array([[40, 34, 41, 38, 26, 27, 30, 33, 33, 24, 59, 43, 30, 34, 57],
       [27, 39, 39, 63, 54, 30, 40, 32, 81, 45, 44, 35, 58, 32, 37],
       [46, 51, 31, 28, 43, 59, 37, 33, 76, 32, 47, 34, 39, 31, 49],
       [24, 48, 45, 30, 48, 38, 66, 33, 38, 49, 30, 65, 41, 31, 39],
       [29, 34, 38, 42, 33, 36, 36, 36, 69, 35, 40, 35, 29, 37, 38],
       [36, 59, 33, 38, 26, 55, 41, 62, 45, 28, 30, 43, 25, 49, 40],
       [90, 44, 86, 29, 26, 29, 50, 34, 68, 61, 35, 55, 26, 30, 41],
       [35, 44, 48, 34, 27, 40, 33, 53, 43, 34, 51, 39, 60, 70, 36],
       [39, 32, 39, 41, 32, 42, 44, 31, 41, 34, 67, 36, 28, 58, 38],
       [44, 31, 45, 64, 78, 32, 46, 54, 25, 44, 29, 39, 56, 55, 35],
       [35, 74, 31, 46, 48, 31, 37, 39, 31, 29, 25, 40, 26, 43, 36]]) Answer: 35

array([[-273, -390,   -6,  501, -437,  238, -301, -265,   68],
       [ -99, -207, -244,   85,  401, -135, -133,  -39, -319],
       [-121, -174,  -73,   20,  544, -352, -101,   85,  -96],
       [-167, -187,  -42, -192,  286, -157,  -52,   16,  -96],
       [-223, -268,   63, -207,  177, -173,  -34,   40,   51],
       [ -29,  -38,  -36, -126,   51, -230,  190,   82, -189],
       [-185,  134,  160, -279,    3,   88,   67,  -67,  -33],
       [-114,  184,   32, -193,  -43,   27,  169, -124,   29],
       [ -69,  219,  219, -418,  134,   84,  194,   16,  131],
       [  25,  222,   72, -514,   69,  -45,   82, -164,   83],
       [ 119,  344,   42, -524,   15,  -60,  149, -138,  212],
       [  -1,  297,   77, -314,  -48, -167,   60,  354,   -8]]) Answer: -1

array([[3, 3, 4, 5, 3, 5, 2, 4, 3, 3, 4, 5, 5, 4, 4],
       [5, 6, 5, 4, 6, 4, 5, 7, 5, 7, 6, 3, 4, 4, 5],
       [5, 5, 6, 4, 8, 7, 8, 5, 6, 5, 4, 4, 7, 4, 6],
       [6, 7, 5, 3, 7, 2, 7, 4, 6, 6, 5, 2, 3, 6, 4],
       [4, 4, 6, 4, 5, 5, 4, 6, 4, 7, 6, 3, 5, 3, 5],
       [4, 3, 4, 5, 3, 4, 3, 4, 4, 5, 5, 4, 4, 4, 4],
       [5, 5, 3, 5, 4, 3, 4, 4, 5, 2, 4, 6, 1, 7, 4],
       [5, 4, 5, 4, 3, 2, 4, 2, 4, 6, 5, 2, 3, 5, 3],
       [5, 6, 4, 5, 7, 7, 7, 6, 6, 3, 4, 7, 6, 6, 6],
       [5, 4, 6, 6, 5, 6, 6, 6, 6, 6, 6, 6, 4, 5, 5]]) Answer: 5

array([[ 18,  -6,  17,  16,  19,  -6,  -3],
       [ 10,   5,   8,   2,   9,   3,   5],
       [  1,  12,   0,  14,   6,  14,  11],
       [  1,  16,  -2,   7,  -1,  17,  15],
       [  4,  11,   4,  12,   5,  14,   9],
       [ 40, -30,  37,  27,  40, -31, -25],
       [ 44, -34,  44,  29,  45, -36, -30],
       [ 26, -17,  28,  30,  31, -16, -14],
       [-13,  31, -17,  -5, -13,  31,  29],
       [  3,  10,   4,  17,   6,  13,  11],
       [ 22, -11,  19,  16,  24, -11, -10]]) Answer: 22

array([[-137,  629, -295, -447, -439, -175, -398,  154,   -9, -414],
       [-406, -536, -438, -210, -224, -452, -321, -487, -474, -269],
       [   0,  387, -420, -367, -498, -535, -537,  296, -452, -537],
       [  42,  557, -414, -377, -506, -533, -536,  365, -441, -537],
       [-415, -537, -445, -182, -169, -480, -300, -515, -493, -224],
       [  21,  300, -377, -327, -506, -510, -529,  292, -502, -531],
       [-171,  634, -142, -463, -436,  -77, -339,   99,   37, -406],
       [-419, -534, -451, -185, -159, -463, -300, -511, -492, -210],
       [  88,  584, -377, -371, -516, -513, -525,  431, -475, -530],
       [-411, -537, -435, -201, -209, -468, -316, -502, -482, -251],
       [-412, -536, -443, -172, -143, -491, -269, -523, -498, -220]]) Answer: -412

array([[-18, -24,  17,  21,  -7,   0,  -1,  21, -19, -11, -17],
       [-16,  -4, -17, -13,  -8,  27,  -5,  -4,   3,  -3,  -8],
       [-11, -16, -21, -21,  -5, -15, -14,   9,   1,  -4,  15],
       [ 14, -29,   0,  -2,  -5,  23,  -3,  -9,   9,  -5,  -1],
       [ 20,   2,  -1,  -7,  -9,  -1,   9,  -4, -39,  23, -12],
       [ 24, -18, -16,  11, -15,  14,  16,  -2, -21,  -5,   8],
       [ -7,  36, -13,  -2, -13,  -6,  -4,   3, -26,  -9,  -7],
       [  9,   0, -13, -23,  -4,   3,   1,  34, -12,  -7, -29],
       [ -1,  12,  -8,  12,  24, -17, -16,   7,  15,   4, -16],
       [-23, -14,   9,   0,   8,   1,   4, -25,  15,  -9,   9],
       [ 15,   0,  -3, -20, -10, -37, -18, -11,  12,   2, -14]]) Answer: 15
---
[ 33  21 -45  77  56 -78] -> -45
[ 43 -21  36 -21  -3 -56  53] -> 36
[-24 -23  39 -57 -70   8  66] -> 39
[-43 -41 -20  65  75  54] -> -20
[  1  64 -41 -37] -> -41
[ 57 -44 -21  19  41] -> -21
[-56  77  16 -16 -23] -> 16
---
[[  6 -18   3  15  16  24  72  -6  25 -14 -30  12  -9  -9]
 [-17   5   6  -9 -15  14  40  36  -8  12 -26  -2 -19   7]
 [-36   3 -25 -38 -17  40  31   9  37   7 -37  18  14 -33]
 [  4 -12   5  11  10  15  51   1  13  -8 -21   6 -10   0]
 [ -2  -2  -3  -1   2   7  10  -3   9  -2  -6   4   2  -6]
 [-21   4 -13 -22 -11  20  14   8  16   6 -20   8   6 -15]
 [-13   5   6  -6 -11  12  37  29  -7   9 -22  -1 -17   8]
 [-16   4  10  -5 -13  15  52  39 -10  11 -30  -2 -25  11]]: 11

[[ 16 -37  -6   5 -60  31  51 -72]
 [ 10  48 -28  32  34 -54  66 -29]
 [-51  63  12 -30  13 -32  33  15]
 [-27  32  45 -28 -53  11  30  -4]
 [ 22 -12 -48   6  30  44 -73  -9]
 [-10 -46  33  37  -8 -39  29  20]
 [ 14  21  40  56 -15 -51 -13  24]
 [ 53 -47 -30  17   6  32  56 -12]
 [ -1  -2  36 -24 -59  18  47 -34]
 [-17 -16 -46 -28  56  36  46  10]]: 10

[[ 64  26  16 -23  -6  19 -19]
 [-14  20 -17 -28  25   2   2]
 [  3 -31  39 -14   8 -26  43]
 [ 63  26 -17 -28   2  14   0]
 [ 20  66  12 -30  -5   3 -42]
 [-10  33  45 -30   3  -3 -24]
 [-12 -42 -28  63 -29 -14  15]
 [  0  -1  -6 -38  40  24   7]
 [ 14   7 -15 -20  24  53 -27]
 [  6 -44  -2  -4   5 -21  63]
 [ -9   6  49 -29   8 -15   7]]: 7

[[-13 -26 -20 -15  10   4  -5  -3  14  -7  31  36 -20]
 [-23  -9  -5   1  16  -2 -15   2  16 -15  24   7   1]
 [  2   0  -3  -4 -12   6  17 -26  -3  19   0   3   1]
 [ 28 -16   6  -1 -17  24  -4  -2  -5  -4  -9 -15   5]
 [ 13   4 -26   5  -4  23  11  17 -18 -32 -35 -60   3]
 [ -1   3  23  11   4   0   7  -6   3  -9 -15   3   9]
 [-14   5  -3   7  10   9  -4  -1   4 -23 -10 -24  10]
 [ 22  -9   6  -4 -15   3 -10   3  -4  17   9   3   0]
 [  4  14 -17   8  -5  -6  18  12 -16  -3 -15 -36   2]
 [ 22  -6  -1  -5 -11   6   5   7 -10   4 -11   2  -8]
 [-13  -6  -2   4   6   1  -9  -4  10  -7  17  -4   7]
 [  5   7   4   8  -3  -4 -16  16  -3   0   4 -27  12]]: 12

[[-53  54 -47  57  41  59 -47]
 [-44  50 -33  48  64  45 -42]
 [ 62 -61  54 -57 -44 -60  63]
 [ 44 -59  45 -58 -41 -58  48]
 [ 71 -66  58 -60 -53 -64  65]
 [ 61 -51  44 -54 -50 -51  62]]: 62
